Each path below is one point turned by a fixed rotation once a step. After each direction that follows a path, write how fast that rotation turns it, in degrees each step (0 if it stays still).
Each turn is a multiple of 5 degrees from 10 to 175, or 0.
Each row of a path follows its step; steps can be skipped.
Path 1:
step 0: +1.48 +0.27 -2.01 +1.52 -1.01 +1.61 -0.66 -1.56 +0.47 +1.62 +1.11 +0.05 -2.88 +0.65 -0.34 +1.27 +0.00 -1.06 +3.29 +0.21 -1.12 +0.59 +0.09 -0.06 -1.47 -0.86 -0.59 +1.01 +1.45 -1.74 -0.54 +1.92 +1.16 +0.85 -1.85 +1.39 -2.16
step 1: +0.17 -0.94 -0.44 -1.63 +1.58 +0.13 -1.69 +2.21 -2.42 +2.22 -1.47 +0.64 +0.05 -0.24 +0.79 +2.54 -2.38 +1.33 +0.24 +2.16 +0.35 +1.68 -1.14 -1.30 +1.45 +0.63 -1.77 -0.45 +2.25 -1.79 +0.62 +0.27 +0.56 -0.31 +0.28 -0.98 -0.16
step 2: +1.41 +0.88 -1.03 -0.06 +1.47 -0.28 -0.55 -2.14 -0.56 +1.44 +3.95 -0.43 -1.23 -2.57 -0.77 -0.27 +0.65 +0.59 -0.07 +0.45 -1.33 +1.55 -0.99 +0.80 -0.87 -1.48 +0.02 -0.07 -0.98 -2.08 +2.50 +2.05 +1.71 +0.35 -0.87 -1.43 -0.58
step 3: -0.68 +0.36 -0.06 +1.37 -1.69 -0.33 -0.60 +1.40 +1.50 +1.70 -1.16 +0.35 +1.87 -0.07 -0.14 +0.19 -2.37 -0.15 -0.03 +2.42 -2.32 +2.15 +0.36 -1.83 -1.37 +0.80 -2.41 +1.35 +0.60 -1.51 +0.29 +1.24 +3.05 -1.12 +0.77 +0.29 -1.28
step 4: +0.51 -0.75 -0.66 -1.76 -0.67 -2.76 -1.60 +0.16 -1.43 +0.64 +2.38 +1.11 +0.04 -0.63 -0.10 -1.09 +0.23 +2.45 +1.37 -0.44 +0.34 +1.19 -1.91 -1.11 +1.12 -2.10 -0.43 +0.80 +1.47 -0.12 +0.82 +2.31 -0.13 -0.22 -1.92 +1.70 -2.95
step 5: +1.79 +0.66 +0.05 +2.55 -1.92 +0.27 -1.08 +1.12 +0.86 +0.35 +0.65 +0.84 +0.87 -0.61 -0.61 +1.40 -0.08 -1.20 -0.46 +1.48 +2.05 +0.30 -1.94 +0.39 +1.05 +2.23 +0.78 +1.65 +1.34 -3.33 +1.79 +1.36 +2.50 -0.42 -1.12 -0.94 +0.42
step 6: +2.58 +0.33 -1.48 -0.79 +0.25 -0.03 -2.99 +1.92 +0.85 +1.78 -0.50 +0.82 -0.64 +0.12 +0.03 -0.32 -1.26 +0.60 +0.97 +0.10 -2.80 +1.37 -0.34 +2.44 -1.34 -1.96 +0.49 -0.07 +1.65 -0.40 +0.32 +2.66 -0.62 +1.33 +0.07 +2.21 -0.78
step 7: +0.63 -2.16 +0.04 +0.39 -0.64 -1.77 +0.99 +0.18 -2.16 +1.25 -0.11 -1.96 +1.11 -1.00 +0.19 +1.56 +0.05 -1.85 +0.88 +3.96 +2.00 +1.88 -0.26 -0.12 +1.03 -1.52 -0.88 +0.21 +1.11 -1.19 +1.27 +1.96 +1.50 +0.81 -0.06 -0.52 +0.08
step 8: +2.39 -0.79 -3.20 +1.61 +1.92 +1.59 -2.11 -0.51 +1.49 +0.84 +0.89 +1.04 -1.13 +1.23 -0.86 -1.01 +0.09 +2.12 +0.45 +1.66 -0.73 +1.93 -0.45 -0.43 -0.23 -0.64 -0.56 +1.92 -0.63 -1.41 -0.47 +0.92 +1.06 +1.20 -1.16 -1.39 -1.97
step 9: -0.65 +0.26 -0.66 +0.72 -0.50 +0.34 -0.32 +2.20 -1.26 +4.20 -0.56 +1.78 +1.33 -2.78 +0.97 +0.32 -1.15 -1.33 -0.63 +0.26 +0.63 +3.23 -1.15 -1.46 +0.08 -0.94 -1.90 +0.06 +1.28 +0.13 +2.10 -0.19 +0.03 +0.25 -0.65 +0.41 +0.07
step 10: +1.01 -0.42 -0.86 +0.67 +1.41 -0.33 -0.34 -1.96 -0.82 +1.02 +2.01 -1.88 +1.10 -0.02 +0.98 +0.15 -1.19 +0.78 -0.71 +0.26 -1.15 -0.55 -3.33 +1.51 -0.78 -1.28 +0.33 +2.79 +0.57 -0.36 +0.69 +1.74 +2.17 -0.26 -2.25 +0.71 -2.66
step 11: -0.48 +0.64 -0.88 +0.97 -2.09 -1.18 -1.34 +3.03 +1.08 +0.98 -0.09 +1.32 +0.56 -0.21 -0.93 +1.36 -2.41 -0.36 -0.78 +1.86 -0.57 +1.92 -1.25 -2.29 -0.17 -1.41 +1.47 -0.84 +0.47 -1.99 -1.96 +1.03 +1.31 +0.17 -2.07 -1.11 +0.67
Speeds:
+0.65 -0.89 +0.26 -0.81 -0.29 -0.52 -0.11 -0.24 -0.65 -0.95 -0.09 -0.02 -0.60 +0.14 +0.39 +0.31 -0.84 -0.12 -0.35 +0.41 +0.39 -0.22 -0.13 +0.01 +0.18 -0.26 -0.63 +0.12 -0.03 +0.31 -0.50 -0.38 +0.34 -0.31 -0.68 -0.22 -0.52 | 115
+0.14 +0.60 +0.11 +0.21 +1.37 -0.34 +0.17 +0.05 +0.32 -0.70 +0.34 +0.19 -0.14 +0.00 +0.44 -0.27 -0.34 +0.44 +0.56 -0.13 +0.17 +0.03 -0.15 +0.73 -0.26 -0.14 -0.02 +0.00 -0.34 -0.37 -0.23 +0.00 -0.34 +0.56 +0.19 +0.48 -1.31 | 175
+0.16 -0.41 +0.09 +0.71 +0.15 -0.22 -0.78 -0.30 -0.23 -0.26 +0.42 -0.67 +0.31 -0.85 +0.12 +0.17 +0.84 -0.21 -0.11 +0.16 +0.33 -1.01 -0.13 -0.44 -0.35 -0.64 -0.47 -0.36 +0.00 -0.57 +0.39 -0.63 -0.03 -0.03 +0.19 +0.71 +0.09 | 140
+0.26 +0.53 -0.24 -0.11 -0.01 -0.61 +0.17 -0.55 -0.20 +0.03 +0.30 +0.19 +0.23 +0.01 +0.62 -0.62 -0.23 -0.24 +0.08 -0.33 +0.07 +0.61 -0.07 +0.06 +1.00 -1.00 -0.09 -0.56 +1.04 -0.14 -0.13 -0.38 -0.31 -0.51 +0.80 -0.23 +0.44 | 140
-0.10 -0.34 +0.04 -0.01 +0.37 -0.21 -0.09 -0.05 -0.68 +0.05 +0.33 -0.04 -0.28 +0.23 +0.48 -0.23 -0.27 +0.43 -0.17 +0.88 +0.06 -0.03 +0.65 +0.44 -1.04 +0.18 +0.33 -0.95 -0.03 -0.58 -0.49 +0.75 +0.11 +0.10 +0.38 -0.34 +1.00 | 70
Path 2:
step 0: +0.19 +0.58 +1.74 -0.50 +1.41 +1.51 -0.32 +2.36 +0.26 +0.93 -0.50 -1.14 +2.91 +0.28 -1.00 -1.53 +0.49 -1.74 +3.03 -1.12 +0.68 -0.83 -0.58 -1.08 +0.13 -0.50 +0.39 -1.66 -1.32 +1.55 +0.18 +1.30 +1.72 +2.34 +1.50 -1.00 -0.48
step 1: -0.19 +0.51 -0.30 -2.20 +0.13 +1.12 +0.71 -1.53 -2.80 +0.48 +0.35 -1.95 -0.47 +0.05 -0.99 -0.54 +0.24 -0.70 -0.34 -1.60 +0.98 -2.73 +2.12 +0.32 -0.08 -0.11 -0.37 -1.90 +1.79 +1.10 +1.75 -0.88 +1.96 -0.64 -1.68 +1.34 -2.30
step 2: +1.37 +0.55 +2.66 -1.66 +1.45 -0.44 -0.13 -0.29 +0.94 +1.60 -0.93 +0.94 -0.10 -0.09 -2.35 +0.33 +0.57 -3.29 -0.71 +0.52 -2.01 +0.07 +2.69 -1.30 +0.87 +1.50 -0.99 +0.41 -1.51 +1.02 -0.91 -0.11 +1.92 -0.11 -0.08 -1.82 -0.78
step 3: +0.65 -0.15 -0.43 -0.45 -0.08 -0.20 -0.71 +0.54 +2.09 +0.15 -0.63 -2.67 +2.10 +0.71 -1.58 -2.79 +0.58 -2.00 +1.14 -1.01 +0.46 -0.80 +0.64 +1.27 +0.72 +1.05 +1.63 -2.41 +0.83 +2.57 +0.92 +2.61 -0.21 +0.70 -1.32 +0.42 +0.07
step 4: +1.07 +0.10 +0.70 -1.15 -1.05 +1.60 -0.67 -0.09 -1.76 -1.61 +1.52 +0.75 -1.85 +1.89 -1.74 -1.07 -0.19 -1.69 -0.09 -0.07 +1.09 -0.53 +1.20 +0.12 -1.87 +1.83 -1.12 -0.83 +1.45 +1.94 +0.13 -1.45 +3.55 +0.57 -0.16 +0.24 -1.24
step 5: +1.34 -1.77 +1.82 +0.77 +1.14 +0.12 +0.27 +0.22 +0.11 +2.26 -1.95 -3.15 -1.09 -0.36 -3.02 -0.01 +0.61 -2.24 +0.29 -0.46 +0.79 +1.57 +0.65 -2.05 +2.25 +0.72 -0.49 -1.08 -0.85 +0.22 +0.51 -0.88 +1.46 +0.77 -0.23 -0.98 +0.73
step 6: +0.04 +1.28 -0.05 -0.96 +0.33 +1.19 -0.57 -1.05 +0.96 +2.31 +1.87 -1.59 +0.50 +0.24 -1.01 -0.54 -1.19 -2.33 +0.24 +1.07 +0.09 -2.20 +0.69 +1.27 +0.02 -0.16 +1.25 -0.83 +1.85 +3.40 +1.70 +1.37 +1.10 +0.90 +1.78 +1.73 +1.51
step 7: +1.91 +0.54 +0.68 -1.83 +0.84 +0.74 +0.67 +1.60 -2.06 +0.51 -1.29 +0.71 +0.39 +1.26 -0.21 -2.62 +1.36 -1.40 +1.97 +1.65 -0.14 -1.06 -0.22 -1.96 -0.35 +1.70 -2.35 -1.16 +1.37 +0.06 +1.07 -0.90 +2.84 -0.23 +0.10 -0.51 -0.73
step 8: -1.58 -0.24 +0.70 -1.17 +0.08 +2.12 -1.81 +0.81 -0.35 +1.65 -1.68 -2.29 -0.84 +0.12 -2.67 +0.47 +0.99 -2.20 +0.06 -1.46 -0.79 -0.88 +1.61 +0.23 +1.62 +0.27 +0.75 +0.46 -1.15 +0.56 +3.09 -0.75 +0.07 +1.60 -2.03 +0.33 -0.20
step 9: +0.74 -0.56 +2.58 -2.71 +0.86 -0.76 -2.18 -1.72 -0.72 +0.12 +0.70 -0.22 +1.53 +1.68 -1.05 +0.30 -1.36 -0.92 -0.03 +1.73 -0.24 -1.19 +1.18 +1.01 +0.06 -0.17 -0.50 -2.06 +0.36 +2.85 +0.68 +2.28 +2.14 -0.79 +0.91 -1.46 +0.19
step 10: -0.13 -1.72 +0.54 +0.04 +0.09 +0.37 +2.26 +1.39 +1.35 +0.04 -1.49 -0.40 -0.60 +0.60 -1.14 -2.32 +2.73 -2.11 +0.00 +2.18 +0.22 -0.75 +1.06 -0.34 +0.26 +1.16 -0.94 -2.38 +1.37 +2.37 +0.78 -1.33 +0.36 -0.29 -2.01 +0.14 -1.65
step 11: -1.46 +0.45 +0.92 -0.64 -1.96 +1.34 -2.28 -0.93 -0.14 +1.52 -0.03 +0.17 -0.16 +1.31 -2.59 -0.04 -0.64 -3.90 +0.75 -2.36 -0.39 +1.01 -1.27 +0.04 +0.37 +1.55 +0.09 -0.33 -0.11 +2.26 +1.56 -1.52 +1.00 +0.17 +0.17 -0.61 +1.08
Speeds:
-0.20 +0.08 -0.41 +0.76 +0.15 -0.32 -0.65 -0.74 -0.78 +0.13 -0.54 +0.82 -0.26 -0.27 -0.42 +0.05 +0.44 +0.02 +0.07 -0.39 -0.05 +0.02 -0.02 -0.87 +0.14 -0.21 +0.30 +0.32 +0.02 +0.24 -0.01 -0.74 +0.69 -0.22 -1.04 +0.34 +0.20 | 115
+0.08 +0.89 -0.18 -0.57 -0.52 +0.09 +0.03 -0.56 -0.83 -0.40 +0.57 +0.29 -0.99 +0.19 +0.12 +0.11 +0.19 -0.01 +0.15 +0.07 -0.01 +0.02 +0.12 -0.02 +0.62 +0.03 +1.15 -0.70 +0.37 +0.01 +0.05 +0.42 -0.23 -0.48 +0.39 -0.62 +0.20 | 140
+0.15 +0.70 -0.25 +0.00 +0.33 +0.71 +0.60 +0.11 -0.80 +1.04 +0.17 -0.33 +0.20 -0.79 +0.40 -0.02 -0.15 +0.06 +0.59 +0.04 -0.12 -0.60 -0.41 -0.54 +0.19 -0.56 -0.21 +0.27 -0.06 -0.43 +0.34 -0.35 +0.25 +0.26 +0.90 +0.38 +0.34 | 55
-0.75 -0.14 +0.40 +0.55 +0.25 -0.49 -0.57 -0.07 -0.35 -0.08 +0.14 -0.45 +0.59 -0.34 +0.56 -0.03 +0.21 +0.01 -0.09 -0.67 -0.53 +0.28 +0.12 -0.16 -0.27 -0.01 +0.47 +0.02 +0.27 +0.75 +0.27 +1.07 +0.08 +0.81 +0.49 -0.21 +0.85 | 125
+0.48 -0.19 -0.02 -0.51 +0.21 -0.56 -0.24 -0.27 -0.23 +0.21 -0.61 +0.51 +0.81 +0.68 +0.36 +0.31 -0.32 -0.27 +0.57 -0.37 +0.57 +0.52 -0.86 -0.27 +0.35 +0.17 -0.42 -0.21 -0.17 -0.26 -0.50 +0.21 +0.66 -0.20 +0.56 -0.91 +0.14 | 160
